Named moves come first, each a turn or a mirror and shown by rows before and after it. Which of them, in which order, take the first row of each pair that follows to the second? Write the first one first, as in the answered first pair.
move q581:
-4	2	10	6	2	2	-4	1	-4	-1	-3	8	-8	5	2	-4	-5	-6	-4	2	1	-2	0	7	4	1  ->  -3	0	9	1	0	2	-5	0	-3	-1	-4	4	-9	2	5	-8	-1	-6	-7	5	0	1	-1	6	-4	5
-2	0	-8	6	-1	0	-1	4	12	10	8	1	-2	-1	-7	4	7	3	6	-7	2	-12	-3	-3	1	3  ->  0	-2	-10	0	-3	-1	-3	3	13	8	6	-4	-3	-3	-3	-2	13	2	3	-5	-1	-7	-3	-3	-8	7
0	-5	2	-3	5	6	-6	2	2	2	1	-3	-9	-1	3	3	-4	-1	-1	5	1	6	1	7	-5	2  ->  -2	-4	3	1	7	6	-5	3	2	3	2	-1	-8	0	1	6	-8	-1	1	4	4	2	3	6	1	0
move q522:
-5	5	7	5	2	-3	-9	-10	1	0	0	10	-10	-3	-4	-12	-9	-7	-1	6	-4	-4	3	8	-3	-9  ->  -5	6	8	4	1	-2	-8	-10	0	0	0	7	-11	-5	-3	-12	-11	-6	0	8	-3	-3	3	9	-7	-8
-7	0	3	9	-1	-2	0	2	-2	6	-2	5	0	-6	-1	2	-10	8	0	3	4	-5	8	5	2	0  ->  -6	0	3	10	-1	-1	0	1	-3	6	-2	6	0	-5	-1	1	-9	7	0	2	2	-6	7	4	2	0
0	-3	-13	-11	-1	-9	-5	-3	-6	10	-2	-3	2	1	4	0	4	3	0	-3	7	1	1	3	-10	-2  ->  3	-1	-14	-8	1	-8	-6	-1	-2	8	-2	5	3	7	0	-1	9	-3	-2	-5	4	-4	5	2	3	-3
0	-2	-10	4	1	4	2	0	1	6	3	2	6	2	0	11	-8	6	5	-3	10	-2	-1	-6	5	-6  ->  0	-2	-10	3	1	3	3	0	1	6	2	1	6	1	-1	11	-10	6	6	-4	11	0	-2	-5	4	-8
move q680:
9	5	0	-4	-1	-2	-3	7	0	-5	-2	1	-5	0	-4	-9	3	-6	-4	-3	-2	-3	3	3	2	8  ->  8	-1	-3	-8	0	-1	1	7	0	-2	-1	-6	0	0	-4	-6	7	-4	-2	-6	4	1	-1	-1	-1	8
-4	11	-8	-1	-1	-3	4	-2	-6	-5	-14	-2	-3	3	-11	-2	5	-4	6	-1	-5	-10	4	5	12	0  ->  -1	8	-10	-3	-1	-3	5	-2	-5	-3	-14	-5	0	4	-12	-2	10	-4	5	-3	-4	-8	4	3	10	1
1	-5	1	0	3	5	5	4	-1	2	11	-5	4	0	-1	5	-2	0	6	-7	8	-1	-4	-2	2	-4  ->  -2	0	5	6	2	4	3	3	-3	-1	11	1	1	0	0	6	-10	1	6	-4	5	-4	-1	1	3	-6
Pairs:
Between the rows of a pair lie 2 to 3 moves.
0	-10	-8	-8	4	8	0	9	-4	0	-3	-12	11	-7	-12	10	9	-9	2	-2	3	6	4	-1	-7	0  ->  -8	6	0	7	4	8	-7	9	-7	-5	-6	7	-3	-8	-7	7	-11	-10	0	6	-7	-6	11	8	-3	-5
q680, q680, q680
15	-12	-5	-8	1	-2	0	-7	-3	4	-10	-6	1	1	5	4	6	-1	-3	-1	14	4	0	-5	-1	5  ->  8	-4	1	-2	-1	-2	-2	-8	-8	1	-10	-6	-7	-3	11	4	-11	5	-2	5	11	3	1	0	-11	2
q680, q680, q581
-1	3	6	1	-9	-7	-3	-2	4	-5	8	15	5	2	1	-17	2	2	-7	11	-9	1	-1	7	-4	-1  ->  -7	2	7	3	-9	-8	0	-3	-1	-2	8	9	5	-2	3	-11	-8	9	-1	12	-3	3	-4	7	-11	-3
q581, q522
-4	5	2	7	3	2	-3	2	-3	-1	-1	7	-5	-1	0	1	-9	-2	2	2	-4	-4	4	6	6	-5  ->  2	-1	-2	-6	0	1	-5	0	-1	-4	-4	-6	-3	-5	4	-8	7	-4	-3	2	-7	5	1	4	-8	3
q581, q680
-8	-6	2	-6	-6	2	-3	-11	-5	4	1	-16	3	-5	6	0	-5	11	0	0	3	10	-4	0	-21	3  ->  5	-3	-4	-3	-2	1	-9	-5	8	1	-1	4	5	6	-4	-13	21	-8	-13	-3	-6	0	5	-1	8	9
q522, q581
10	2	2	-4	-1	-13	2	10	4	-4	7	6	9	2	-5	8	11	-5	2	-6	3	3	-4	-3	9	4  ->  5	7	6	4	0	-12	0	11	2	-5	7	13	6	2	-4	11	0	-3	4	-4	2	-1	-2	0	12	1
q522, q680, q522
-7	-7	0	3	1	1	11	-1	-1	4	4	-4	6	3	-7	14	-10	9	14	-8	13	3	-6	-6	8	-10  ->  2	-11	-2	-14	-3	-1	5	-4	2	-1	0	-17	3	-2	1	-4	13	5	4	-3	5	15	-9	-5	-13	3
q522, q581
-8	4	7	2	1	-2	5	4	-3	-1	2	-2	-3	-6	-3	-13	-7	5	3	11	-6	-1	1	3	-10	-4  ->  1	-4	1	-4	2	-3	9	5	5	2	4	-4	8	-1	-10	-13	13	-2	1	3	-2	1	0	-3	1	-2
q522, q680, q680
1	-1	0	3	4	4	0	3	6	4	1	10	3	8	-4	6	-1	-2	2	-6	2	-2	3	-3	11	-1  ->  5	-7	-2	-6	4	4	0	3	8	5	1	3	6	8	-3	1	9	-4	-2	-7	3	2	1	-5	6	2
q581, q680, q522
3	0	4	2	-1	5	6	-3	-1	2	9	2	4	5	-3	4	1	1	0	-2	5	-3	6	-4	10	-1  ->  0	4	7	5	-1	6	4	-3	-2	0	7	4	0	3	1	3	-6	2	0	2	2	-5	7	-3	8	-2
q522, q680, q522
-6	3	0	-2	-7	7	-6	-2	-2	-8	-7	-7	-6	-11	5	-4	-4	-2	1	5	-13	-4	-5	2	-8	4  ->  0	4	-2	-1	-5	7	-8	0	4	-8	-6	1	-5	-5	-1	-7	5	-10	-5	2	-14	-8	-1	0	5	5
q680, q522
12	-4	-4	-5	4	0	11	-1	1	8	8	-19	13	5	-9	8	12	4	4	-15	-3	4	-5	-17	-6	2  ->  -1	9	6	9	2	-1	5	-3	-12	3	5	-13	-3	-3	0	12	-20	11	8	-4	-7	1	-4	-8	-20	-4
q680, q581, q680
1	-6	-3	0	2	7	-14	3	-2	-4	-4	9	-9	-6	-7	-7	8	-7	5	0	-11	2	-4	-1	6	6  ->  0	-12	-5	-7	1	6	-11	1	-4	-1	-3	-1	-4	-8	-6	-4	10	-3	8	-1	-6	8	-8	-5	-1	7
q680, q522
0	2	2	9	3	-2	1	0	0	-3	-3	12	1	1	0	1	-2	-7	-2	1	-1	-7	2	-1	14	-1  ->  2	-2	1	-4	-1	-4	-2	-2	1	-5	-6	-1	-2	-5	7	-7	8	-7	-6	5	-5	4	-1	0	-7	7
q581, q522
4	2	0	-4	-1	3	-3	-5	-5	-8	-3	0	-6	-8	7	-11	1	-3	-1	6	-2	2	-1	5	-11	4  ->  9	-3	-5	-6	2	4	-1	-2	1	-5	-2	0	2	-4	0	-10	15	-7	-1	2	1	1	-2	1	1	6
q522, q680
4	1	-1	0	2	1	0	5	2	0	-1	6	0	3	-3	-6	6	-7	-5	0	-2	-7	5	-3	9	3  ->  -3	4	4	-1	-2	0	0	1	-5	-1	-2	-3	-7	-4	5	-4	-6	1	-3	7	-3	-1	1	1	-12	3
q522, q680, q680
-12	4	6	4	-5	0	1	-9	-9	-8	4	-1	13	1	-3	18	-16	-1	12	3	-2	-1	6	-4	-6	-3  ->  -6	7	3	6	-4	-1	-3	-6	-2	-11	3	14	12	7	-8	9	-4	-12	4	0	-9	-8	13	-3	11	-1
q522, q680
6	5	1	-4	1	0	-6	-1	10	-10	-3	1	-1	2	1	-6	8	-11	-11	-3	-8	-4	-3	3	-2	4  ->  -4	0	2	-2	2	3	6	-3	2	-1	1	-10	7	0	0	12	-9	4	3	-8	7	1	-10	-3	-8	-3
q680, q581, q522
-3	1	3	-4	-1	-1	0	-3	-5	3	0	-4	0	-7	4	0	-9	4	1	0	2	3	-2	1	-5	2  ->  4	0	-3	-6	0	0	-1	0	3	3	-3	2	3	-1	-1	-7	7	-4	-3	-2	-2	-1	1	-2	6	5
q522, q680, q581
6	-3	2	-10	-1	-5	1	0	11	-7	4	8	8	-5	0	-4	18	-18	-12	-3	-6	-3	3	-6	11	6  ->  3	-8	0	-10	1	-3	7	0	10	-1	8	3	15	-3	-4	6	13	-12	-6	-10	4	-3	1	-10	15	0
q581, q680
4	4	-5	3	-2	-6	-6	0	1	0	-3	5	-5	2	3	-12	4	-2	0	6	-10	-3	5	2	-1	3  ->  6	-3	-9	-4	-2	-5	-3	-1	2	2	-1	-6	0	1	4	-11	9	0	3	3	-6	3	1	-1	-6	4
q680, q522
-15	16	-1	2	0	-2	8	-5	0	12	0	11	-1	14	0	12	-4	-2	-2	-8	-2	-8	-4	-3	23	-5  ->  -8	7	-6	-8	0	-2	10	-4	5	14	1	3	6	14	-2	9	13	-5	-4	-13	0	-2	-6	-7	22	-1
q680, q680, q680
-3	-1	1	-2	0	-3	5	-2	0	0	-1	-5	3	0	3	3	0	2	1	-7	5	6	1	6	3	3  ->  -5	3	2	1	-2	-4	2	-3	-1	-2	-2	-3	-2	-1	6	1	-5	3	0	-4	2	4	2	8	0	3
q680, q581, q680
-3	-4	0	1	4	4	7	0	-3	5	-2	-9	4	-1	-2	5	-7	6	6	-1	5	3	-2	-3	0	-7  ->  -1	0	2	-4	1	2	-1	0	-1	-3	-6	-9	-5	-4	5	-8	2	0	-3	5	-5	5	0	2	-10	3
q680, q522, q581
-1	0	0	-11	-3	1	-1	3	-7	1	-3	-3	-4	-6	-3	4	3	5	-2	2	-6	3	-7	2	-17	5  ->  0	4	1	-8	-2	1	-5	4	-5	-3	-5	5	-8	-4	-2	-2	6	-1	-8	3	-11	0	-3	5	-12	5
q581, q680, q581
